The rows below come in pairs that one turn or mirror swaps. Which row does each named row swap with?
defu: [ -9  -2  11   5 -18  -5  -5   1  -5 -11   1  41  12  -1   3  -8   4]
vuf: [  2 -19  13  -4   6  12   3  10  -2 -21   6  18   8  11 -14 -22   3]
zuk: [-13  -2   2 -29 -13  26  -3   5   0   3  -5  32  20  -7   4   4  12]
Sal: [-22   4   1 -14 -12  12  -8  10   2  -7 -11  30   2   5   6   8 -15]
luz: [-22  -1   7 -22 -13   7 -17   6   1   0  -5  26   2   2  12   9  -2]
luza: [-19  -8  16  -6   0  23  -2  17 -20   9  -5  10   5   9   3 -12   9]
kodem: [ -2  -3   3 -17 -24  23   1  28   1  -7  10  34   4  -5 -11 -12  25]
zov: [ -1 -14  12  -3   6   8   2   8  -1 -18   8  18   9   6 -20 -21  10]
Mokid: [-10  -8   6  12 -18   6  -3  -2   2  -5   0  39  19  -3   5  -7   4]
Reve: [-17   7  10 -18 -12  19  -6   2  -1 -18   7   7  19  -7   3 -20   9]
pape: [-18 -10   2  -4 -16  25   0  23  -1 -22  -2  12 -20   2  -7 -13   0]
Galo: [-14   4   9 -15 -14  18   3  19  -8 -10   7   4  20  -7   4 -25  16]
razo: [-22  -8  -1  -5 -25  24  -2  22   0 -15  -8  12 -18   5  -9 -11   0]
rupi: [  3 -20   1 -10 -14  27 -10  24   4   4 -13  34   5   9   1 -30   1]
rad: [-24   4  -2 -21 -12  12 -13   4   2  -2  -7  28   1   3   6   4 -12]
sonu: [-19  -5  11   1 -18  -1  -9  -1  -1 -14   2  45  13  -4   2  -7   8]
Nif: [-14   1   4 -13 -10  14 -28   2  -3 -10  -9  30   3  -3   7  -3 -10]
leko: [ -5  -5   3  -9   4   4   1  -3 -15 -10   2  15  12  12 -17 -16  11]
gom: [  2  -7  -2 -12 -31  19  -3  29   2  -9  -1  31   9 -10 -12 -14  19]
fivin: [  0  -4   1 -18 -27  18  -5  33  11  -8   4  29   6  -6 -11 -14  19]
sisot: [ -2 -17   1 -21 -15  26   5  23   1   8  -8  42   0  19   0 -19   3]
sepil: [-23 -19   9  -8 -21  19  -4  21   0 -19  -4  11 -17   3 -13  -9   0]
leli: [-27 -13  -3 -18 -18   6  -4   4 -14 -15  -2  29   8  18   7 -30   8]
gute: [-17  -2  -1 -15 -11  12 -16   7 -11  -8 -11  29   4   1  13  12  -2]
Tovi: [  2  -4   1 -11 -30  19  -3  33   4  -8  -5  26   4  -4 -14 -15  19]
renef: [ -2 -19   0 -14 -14  24   7  20   2  10  -9  37  -3  16  -2 -22  -4]
vefe: [-20 -20  14  -2   7  27  -8  15  -8   9  -1  16   9   3   5 -11   8]
Zuze: [ -5 -15  11  -3   5   7   6   5  -9 -24  11  22  11   2 -17 -18   4]
rifuv: [-17  -1   2  10 -18  -4   0   9  -4 -13   0  37  21  -1  -1  -5   3]
Fif: [-18   7   3 -24  -6  19 -14   9   2  -8  -4  27   2   9   5   4 -14]
Kuv: [-22 -17   5  -7 -22  26  -2  20   2 -15  -4  14 -17   8 -14 -15  -5]
duk: [-15   6  16 -17 -17  16   1  12  -6 -12   4   7  21  -9   2 -24   8]
Kiv: [  4 -15  10   0  -1  16   7   6  -2 -17   3  16  11   9 -15 -30   6]
duzat: [ -9 -19   4 -26  -9  22  -7  15 -22  -7  -7  18  20  -3 -15 -11 -11]
nudo: [  2 -17   3   3  -6  21  12  11   3   4 -15  33  14   2  -9  -1  -3]
gedon: [  4  -4  -3 -20 -27  25  -8  21   6  -7   3  28  10  -6 -16  -6  19]
Bod: [  0 -29  -1 -14 -16  26   5  29   2   1  -9  37   5   8   2 -16   1]
bedat: [-22 -25   7 -26  -2  18  -2  18 -11 -11   0  19  18   0 -16 -13 -13]
rasus: [-14  -6   7   8 -17   0  -8   3  -1 -12   3  42  14  -4   3  -4  13]
mosu: [-15   5  13 -21 -13  18  -3  12  -8 -16   3   3  20  -3  11 -21   7]
vonim: [  4 -26   5 -15 -20  17   6  25   3   6 -12  33   0  13  -4 -17  -5]
rosi: [-30 -18  -1 -17 -22   8  -3   0 -10 -11  -2  36   3  19   2 -25   7]
guz: [-32 -12   2 -18 -24   8  -8   0 -13  -7  -5  25   5  20   5 -25   6]
Sir: [-17  -7  13 -14 -12  29  10  16   4  -9   9   9  16 -14   0 -25   1]
gevis: [-29 -19   6 -17 -27   4  -5   5 -16  -7  -6  23   6  17   4 -26  10]
nosiv: [ -2 -14   3 -13  -9  25   5  23   3   7  -8  35   5  23   3 -24  -8]

rasus is swapped with gom
renef is swapped with rad
rifuv is swapped with kodem
Mokid is swapped with gedon
mosu is swapped with vuf
zuk is swapped with nudo

The rows below come in pairs that one turn or mirror swaps. Which row does each named row swap with?
nuf: [ 10   9   9  -5  10  18 -11 -10   0   6   6 -35  17  19   3  -8   7   1
  -8  -9 -20]
velam: [ 20 -16  -3  13  12  23  -9  -4 -15  -2 -19 -10 -15  28   5 -26  -8  -4
   9  -6   3]
zoge: [ 16   3   3 -14  26  14  -2   6  -6  10  -5   3   8  24  30 -15   4 -22
   9 -13 -18]
kizuk: [ 14   4   7  -6  13  17   0   9  -1  10  14 -10  -2  37  19 -16  -5  -9
  -3   2   5]
kepad: [ 23   0   6  -4  26  10  -4   2  -1  12  -5   0  12  22  21 -19   9 -22
  16 -19 -25]
pev: [  7   9  11  -7   7  19 -11 -12   5   8   1 -36  15  22   3  -6   4  -1
  -5 -10 -16]
venat: [ -2  -3  -1  -5  28   3 -14   0  -5 -16 -24 -20   2  21  21  -6  -3  -6
   1 -11  -5]
sop: [ 12  11   4 -16  21  18  -1  17  -7   7   3  -5   1  28  26 -15  -3 -10
   2  -9  -5]
Bover: [ 16  13  -3  -3   2  27   2   6  -9  12 -13 -19 -16   4  22 -13  17  -8
   2  -4   6]
dinib: [  5  -8  -5  -3  32   2 -14  -7 -14  -8 -19  -6  10  23  15  -6   4  -7
   6 -16  -7]
Tokup: [  5   3  14  -2   4  10  -9  -2  -6  10 -25 -33   1  18  21 -27   4 -19
  20 -27 -20]
zelef: [ 16  12  10  -8  13  18  -8 -14   6   7  -1 -32  21  21   1  -7  10  -1
   2 -11 -15]
kibe: [  7 -13  -5   6   7  12  -2  -1  -5   6 -13   1  -8  16  32 -13  -4 -19
  -2   5 -22]
Kifik: [ 15  -7  11  -5  10  16   0  10   2  13  17 -17  -3  38  11 -17  -5 -13
  -1   0  -4]
fized: [  1  -3   9   2   3   8  -9   3  -6   7 -29 -24  -3  16  32 -20  -4 -20
  15 -22 -22]
reb: [  9 -12  -1   4  11  15  -4   5  -5   3 -20   1 -10  18  33 -11  -8 -20
   3   2 -21]
Pesig: [ 21   8  -6   5   4  19   8  -8  -8  13  -5 -16 -10   6   1 -12  25 -11
   4  -2   9]
kani: [  2  -1   1  -4   6  20  -9  -5   4  -6   0 -35  -3  20   5  -1  -3   0
 -14   1 -17]
Zezu: [ -2 -15  -7   5  10   6  -7   3   1 -16 -14 -29 -17  26  18  -1   6 -18
   1  -8  -8]
Fude: [ 18 -14   4   8  11  26  -5  -2 -21   5 -16 -14 -16  22   1 -25  -8   3
   9 -10   4]
pagod: [ 20   7  -8   8   5  16   4  -6  -6  17   0 -21 -13   8  -2 -15  26  -4
   4  -5   4]
Vot: [ 19 -15   8  22   5  17  -1 -13   5   8 -15 -30  -2  11  -1 -23   3 -16
  13 -11 -25]
vitof: [ 17  14  -3  -8   5  27   2   0  -8  12 -11 -13 -17   7  22 -13  16  -4
   2  -3   7]
Midok: [ 14  12  -4 -12   3  25   2  -1  -6   8 -15 -21 -18   6  32 -11  12  -5
   2  -7   5]
Nefo: [ 23  -8  10  12  15  12  -2  -9   4  13 -10 -21  10  16   6 -24   6 -27
  20 -23 -28]
vonos: [  8 -11   1   3   8   8  -5   5  -7   2 -23  -3  -8  16  37 -13  -5 -17
   4  -2 -22]
panu: [ 11  -7   1  -2  27   0   4  -3   9   9  -2 -23   3  16  20 -13  23 -28
  20 -17   2]
sadop: [ 16 -14  -9   8  24   3  -3 -11  -4   2  -5 -14   2  17  -6  -8  24 -20
  12 -17  -2]
ketaf: [  8  -6   9   7   4  20  -3  -7 -24  12 -15 -22 -11  17   1 -29  -7   1
  10 -18   4]
Zor: [ 13  -7   3  -1  13   4   1   4   8   1  -7 -38  -9  24  23 -14  17 -31
  22 -21  -3]
kese: [ -1 -17  -6   1  11  13  -4   0  -3 -19  -8 -31 -13  22  11   0  -3 -13
  -6  -6 -11]
lisu: [ 19 -26  11   3   1   8  -2  -9  -3  13  12 -26  -3  34   9 -10  -3 -20
   8  -6  -6]
Botas: [ 21 -10  -9  10  14   1   2  -7  -5   5  -4 -17   0  17  -7 -15  27 -20
  11  -6   4]
suv: [ 16 -16  11   4   1  11   0  -3  -2  16  15 -25  -1  39  10 -15  -5 -16
   0  -2  -3]
gelen: [ -6  -5   3   0  29   4  -9  -2  -3 -17 -25 -22   1  18  23  -9   2  -6
   8 -14  -9]
dafo: [ 19  -9  11  14  11   9  -3 -14   2  13  -9 -23   6  17   3 -26   8 -24
  21 -19 -29]
memu: [  4   0  -1   0   3  20  -9  -4  -1  -7   3 -34  -4  17   8   4  -2  -1
 -14  -3 -16]
karir: [  8  -2  14   0   7  18  -6  -8 -19  14 -11 -34  -7  13  -1 -26  -4   2
  13 -21   3]
ledu: [ 23   8  -9   7   5  19   0  -4  -6  13  -5 -19  -7   6  -2 -13  26  -9
   5  -5   7]
guli: [ 16 -18  -2  10   9  13   3  -2  -2   8  -7   2  -7  16  25  -8  -1 -16
  -3  10 -18]
Dos: [  4   8  15  -4   4  10  -6  -2 -13  16 -11 -37   4  15   8 -28   3  -8
  17 -29  -5]
nipe: [  0   0   0   2   6  23  -4  -1   0  -3   0 -33  -4  21   4   6  -3   0
 -13  -2 -14]
sog: [ 16  -2  -3 -14   2  18 -11  -7  -9   8 -19 -25  -8  23  43  -5   3  -8
   8 -14 -10]
Giben: [ 19  -3   3  -2  23  -1   4  -5   4   6  -2 -30  -2  15  15 -14  24 -28
  20 -22   3]
Niz: [ 20 -11  11  16  11  17  -1  -9   4  10 -13 -24   3  14  -2 -24   7 -22
  20 -16 -30]
Sugu: [ 33   8   5  -3  16  22 -12 -11   0  10 -14 -22  17  31  14 -11  14 -10
  18 -19 -12]

venat is swapped with Giben
kepad is swapped with fized
Nefo is swapped with vonos
sadop is swapped with Zezu
panu is swapped with gelen
reb is swapped with dafo
Sugu is swapped with sog

